Each row is where one point has got to under a steady rotation. How many steps took it there?
The counts run from 0 to 133.
-13; -18; 31; -35; -25; -19; -4; 19; -9; -19; 15; -12; 12; 1; 7; -13; 8; 10; 22; 0; -11; -24; -27; 25; -11; -18; -51; 1; -37; -2; -15; -30; -22; 0; -47; 13; 9; 11; 13; -26; 46 | 125
5; -9; 18; -24; -23; -17; 11; 20; 25; -26; 19; -11; -15; 23; -1; -22; -12; 2; 18; 18; -18; -7; 2; 31; -3; -15; -73; 1; -33; -29; -2; -10; -20; 20; -39; 10; -23; 27; 11; -23; 14 | 64
5; -35; 37; -15; -37; -20; 2; 9; -3; 3; 7; 1; -15; 50; -21; -26; 6; 1; 26; -12; 3; -21; -11; 17; -25; 7; -55; 3; -30; 1; -11; -21; -19; -2; -28; -1; 0; 21; 8; -35; 17 | 130
-2; -12; 20; -21; -23; -16; -20; -23; 0; -34; 11; -26; -17; 41; -1; -17; 12; -23; 36; -6; -12; -6; 7; 22; -8; -23; -44; 24; -43; 5; -5; -14; -36; -7; -21; -10; -8; 20; 15; -39; 12 | 111
2; -27; 18; -24; -29; -15; 4; -22; 20; 4; 8; -5; -8; 36; 17; -25; 9; -7; 8; -19; 11; -12; -23; 10; -3; -28; -44; 6; -56; -5; 11; -29; -13; -12; -25; 3; 21; -5; 25; -53; 2 | 30
1; -14; 23; -15; -35; -6; 7; -5; 1; -18; 29; -26; -17; 33; -23; -27; 10; -17; 28; 0; -1; -20; -27; 28; -19; -11; -40; -5; -32; -4; -28; -20; -26; 12; -24; -10; 9; 23; 18; -40; 25 | 21
-8; -40; 13; -22; 8; -25; 5; -17; -3; -1; 13; -20; -18; -2; 8; -27; 7; -22; 14; -4; -1; -2; -4; 38; 14; -37; -51; -2; -32; -6; 5; -35; -28; -4; -20; 12; -22; 26; 37; -39; 8 | 94
19; -22; 35; -28; -5; -23; -16; -16; 16; 0; -2; 14; -4; 24; -11; -35; -1; 2; 15; -19; 1; -20; -12; 28; -20; -22; -56; 15; -22; -6; 13; -12; -33; -11; -25; -1; -24; 34; 9; -43; 17 | 51
5; -38; 3; -24; -17; -18; -11; -43; 13; -6; 36; 1; -14; 21; -10; -42; 27; -14; 11; 9; 12; -24; -7; 20; -6; -35; -30; 16; -26; -2; -20; -30; -14; -18; 1; -10; -10; 19; 11; -49; 13 | 10
-23; -21; 2; -43; -37; -6; 8; -17; -2; -35; 35; -33; -4; 14; 11; -20; 5; -17; -14; 11; -7; -4; -5; 28; 1; -19; -53; 17; -33; -10; -17; -29; -11; 12; -31; -4; 3; 6; 20; -33; 10 | 106
-3; -9; 20; -23; -34; -2; 8; -3; 6; -21; 30; -25; -11; 21; -18; -33; 8; -12; 22; 2; 4; -26; -35; 29; -19; -16; -37; -2; -35; -6; -24; -26; -29; 17; -24; -11; 10; 18; 21; -41; 29 | 20
-10; -30; 28; -29; -11; -21; -1; -28; 3; 1; 30; -25; -16; 37; -8; -30; 4; -15; 6; 4; 6; -18; -29; 37; -3; -34; -15; 9; -27; -21; -16; -36; -9; -1; -4; -28; -23; 31; 27; -32; 19 | 99
-1; -8; 11; -14; -25; -9; -6; -26; 5; -25; 18; -15; -10; 32; 5; -14; 14; -35; 25; 26; -9; 9; -5; 40; 1; -7; -62; 21; -23; -1; -4; -31; -21; -1; -23; -18; -29; 13; 23; -38; 8 | 2
2; -43; 4; -30; -16; -18; -10; -39; 10; -16; 33; -4; -18; 9; -9; -44; 28; -13; 7; 12; 12; -21; -6; 25; -8; -33; -36; 18; -26; 1; -13; -28; -21; -18; 6; -5; -11; 17; 7; -43; 15 | 9
9; 8; 17; -30; -31; -17; 8; 3; 28; -3; 14; 2; 14; 26; 5; -27; -18; -7; 4; 8; -13; -20; -15; 26; 1; -17; -66; -6; -26; -35; -1; -12; -4; 6; -45; -16; -21; 21; 18; -38; 25 | 61
14; -14; 35; -34; -51; -16; -12; -14; -5; 4; 25; 4; 8; 41; -14; -22; 4; -2; 4; -10; -11; -8; -7; 18; -10; -2; -64; 20; -10; -4; -11; -34; -4; -2; -46; 0; -2; 10; 6; -29; 1 | 42
0; -16; 11; -13; -20; -12; -11; -21; 1; -30; 13; -17; -15; 29; 0; -13; 11; -35; 30; 20; -16; 4; 1; 39; 5; -12; -62; 18; -23; 2; -3; -29; -30; -5; -22; -13; -29; 18; 21; -33; 9 | 3
1; -17; 23; -30; -30; -24; -19; -31; 11; 6; 38; -1; 10; 31; -1; -26; 17; 12; 16; -3; 7; -27; -12; 5; -11; -31; -30; 9; -39; -7; -19; -26; -4; -20; -24; 0; 13; 9; 14; -56; 18 | 119
3; -41; 30; -17; -38; -21; 5; 8; -3; 7; 4; 4; -16; 54; -18; -23; 4; 2; 26; -13; -3; -19; -2; 13; -15; 1; -59; 7; -33; -2; -12; -25; -16; -11; -30; 2; -4; 25; 11; -32; 10 | 131
9; 6; 17; -24; -29; -15; 9; 7; 27; -9; 20; -1; 5; 27; 0; -23; -16; -6; 8; 10; -18; -14; -8; 29; 1; -15; -69; -6; -27; -30; 0; -11; -11; 15; -46; -9; -22; 26; 20; -35; 19 | 62
-10; -14; 29; -32; -24; -20; -9; 17; -8; -15; 16; -17; 16; 4; 10; -7; 7; 10; 27; 0; -16; -20; -18; 22; -2; -25; -50; 2; -39; -7; -21; -32; -22; -5; -50; 16; 9; 14; 18; -27; 39 | 124
-3; -40; 17; -20; -39; -13; 8; 10; -5; -15; 14; -24; -22; 42; -11; -23; 15; -19; 34; -16; -17; -18; 7; 15; -11; -19; -45; 3; -40; -7; -30; -26; -17; -8; -25; -1; 8; 25; 13; -20; 14 | 24
7; -37; 16; -46; -10; -30; -3; 2; 14; 5; 20; 11; 3; 22; 4; -29; -1; 25; -1; 2; 1; -26; -7; 16; -4; -40; -45; 18; -26; -39; -18; -19; 5; -8; -27; 6; -31; 34; 12; -14; 22 | 56
-8; -42; 22; -40; -20; -28; -17; -21; 4; -26; 19; -12; -16; 16; 1; -34; 24; 3; 10; -10; -10; -25; 12; 12; -6; -45; -34; 17; -37; 5; -4; -22; -29; -21; -6; 11; 6; 12; -4; -31; 25 | 115
-1; -9; 16; -23; -27; -9; -14; -29; 4; -38; 14; -25; -15; 41; 1; -17; 12; -24; 26; 1; -5; -2; -2; 25; -14; -13; -45; 25; -45; 2; -6; -15; -34; 4; -24; -13; -7; 16; 18; -48; 8 | 110
1; -28; 17; -30; -25; -18; 10; 15; 23; -33; 12; -9; -30; 28; 5; -25; -5; 4; 19; 24; -3; -10; 0; 31; -16; -15; -67; 7; -38; -25; 4; -8; -19; 18; -18; 6; -26; 17; 2; -7; 21 | 66
4; -20; 37; -21; -26; -33; -10; -2; 2; 0; 29; -16; -12; 3; -20; -28; 10; -25; 31; 28; -20; -8; -5; 40; 4; -17; -60; -15; -2; -12; -7; -37; -17; 2; -20; 3; -17; 16; 9; -13; 26 | 83
4; -18; 15; -27; -25; -17; 12; 18; 22; -29; 18; -11; -23; 23; 2; -22; -9; 4; 17; 21; -11; -6; 2; 31; -10; -16; -72; 3; -35; -29; 1; -9; -22; 19; -28; 13; -28; 23; 7; -13; 17 | 65
-3; -43; 22; -31; -29; -28; 1; -3; -8; -2; 34; -15; -22; -3; -17; -34; 17; -18; 19; 32; -6; -7; 3; 35; -10; -11; -67; -6; -4; -12; -16; -42; -11; 5; -17; 10; -13; 10; 7; -8; 16 | 85
22; -29; 32; -33; -4; -29; -12; -7; 16; 8; 13; 10; -9; 29; -16; -34; -1; 15; 11; -20; -7; -23; 0; 24; -7; -32; -49; 15; -20; -17; 0; -17; -19; -9; -21; 11; -31; 45; 10; -31; 12 | 53
-4; -51; 2; -28; -28; -22; 5; -22; -4; 8; 17; -5; -14; 10; 0; -34; 15; -30; 23; 29; 20; -7; -5; 28; -21; -1; -61; 8; -18; -12; -18; -37; -2; -1; -16; -11; -13; 4; 21; -24; 9 | 88
6; 2; 14; -36; -29; -16; 8; -3; 29; -3; 14; 10; 19; 24; 9; -28; -13; -6; -3; 8; -7; -26; -22; 25; -7; -21; -57; 2; -27; -36; -4; -15; 1; 2; -41; -21; -18; 23; 18; -35; 28 | 60
6; -31; 21; -25; -34; -31; -2; -12; 34; -7; 2; 7; -26; 39; 2; -41; 3; -22; 22; 18; -5; -23; 6; 16; -11; -21; -58; 1; -34; -21; 17; -7; -14; -14; -1; -17; -17; 5; -3; -24; 18 | 70
3; -27; 16; -31; -14; -33; -8; -19; 30; 1; 37; -6; -7; 2; 26; -20; 9; 8; 21; 37; 4; -2; -6; 19; 11; -39; -54; 0; -37; -30; 4; -32; -2; -7; -13; 21; -17; -7; 15; -24; 11 | 76
8; -22; 3; -20; -15; -20; -12; -38; 10; 5; 37; -4; 4; 24; -4; -31; 24; -15; 27; 4; 0; -22; -2; 16; 8; -38; -30; 12; -28; -12; -34; -33; -5; -22; -20; -10; -9; 26; 21; -50; 10 | 12
-1; -20; 49; -50; -45; -19; -14; -13; 1; -4; 19; -2; 4; 30; -10; -27; 9; 4; -6; -3; -4; -20; -38; 23; -12; -16; -43; 18; -15; -8; -2; -40; -9; -4; -24; -8; 6; 2; -4; -13; 32 | 39
6; 0; 36; -23; -22; -30; -20; -19; 18; 2; 22; -9; 0; 8; 2; -19; 7; -22; 43; 39; -5; -10; -32; 36; -2; -22; -47; -9; -19; -22; 4; -34; -14; -3; -16; -13; -22; 5; 18; -23; 32 | 80
-8; -49; 10; -27; -39; -15; 11; 8; -7; -11; 6; -19; -23; 38; 1; -24; 14; -19; 27; -14; -16; -20; 8; 12; -6; -24; -47; 4; -41; -6; -26; -30; -17; -13; -24; 6; 12; 16; 9; -16; 14 | 25
4; -32; 18; -27; -33; -26; 2; -8; 33; -13; 1; 6; -27; 40; 4; -37; 4; -18; 26; 23; 1; -25; -3; 20; -17; -16; -57; 4; -37; -25; 14; -7; -15; -9; -1; -17; -22; 6; -6; -18; 23 | 69
9; -38; 24; -43; -8; -33; -5; 0; 14; 6; 20; 12; -3; 25; -3; -30; -1; 28; 4; -7; -3; -27; 2; 19; -4; -39; -46; 16; -23; -32; -16; -18; -1; -8; -26; 12; -32; 40; 10; -19; 17 | 55
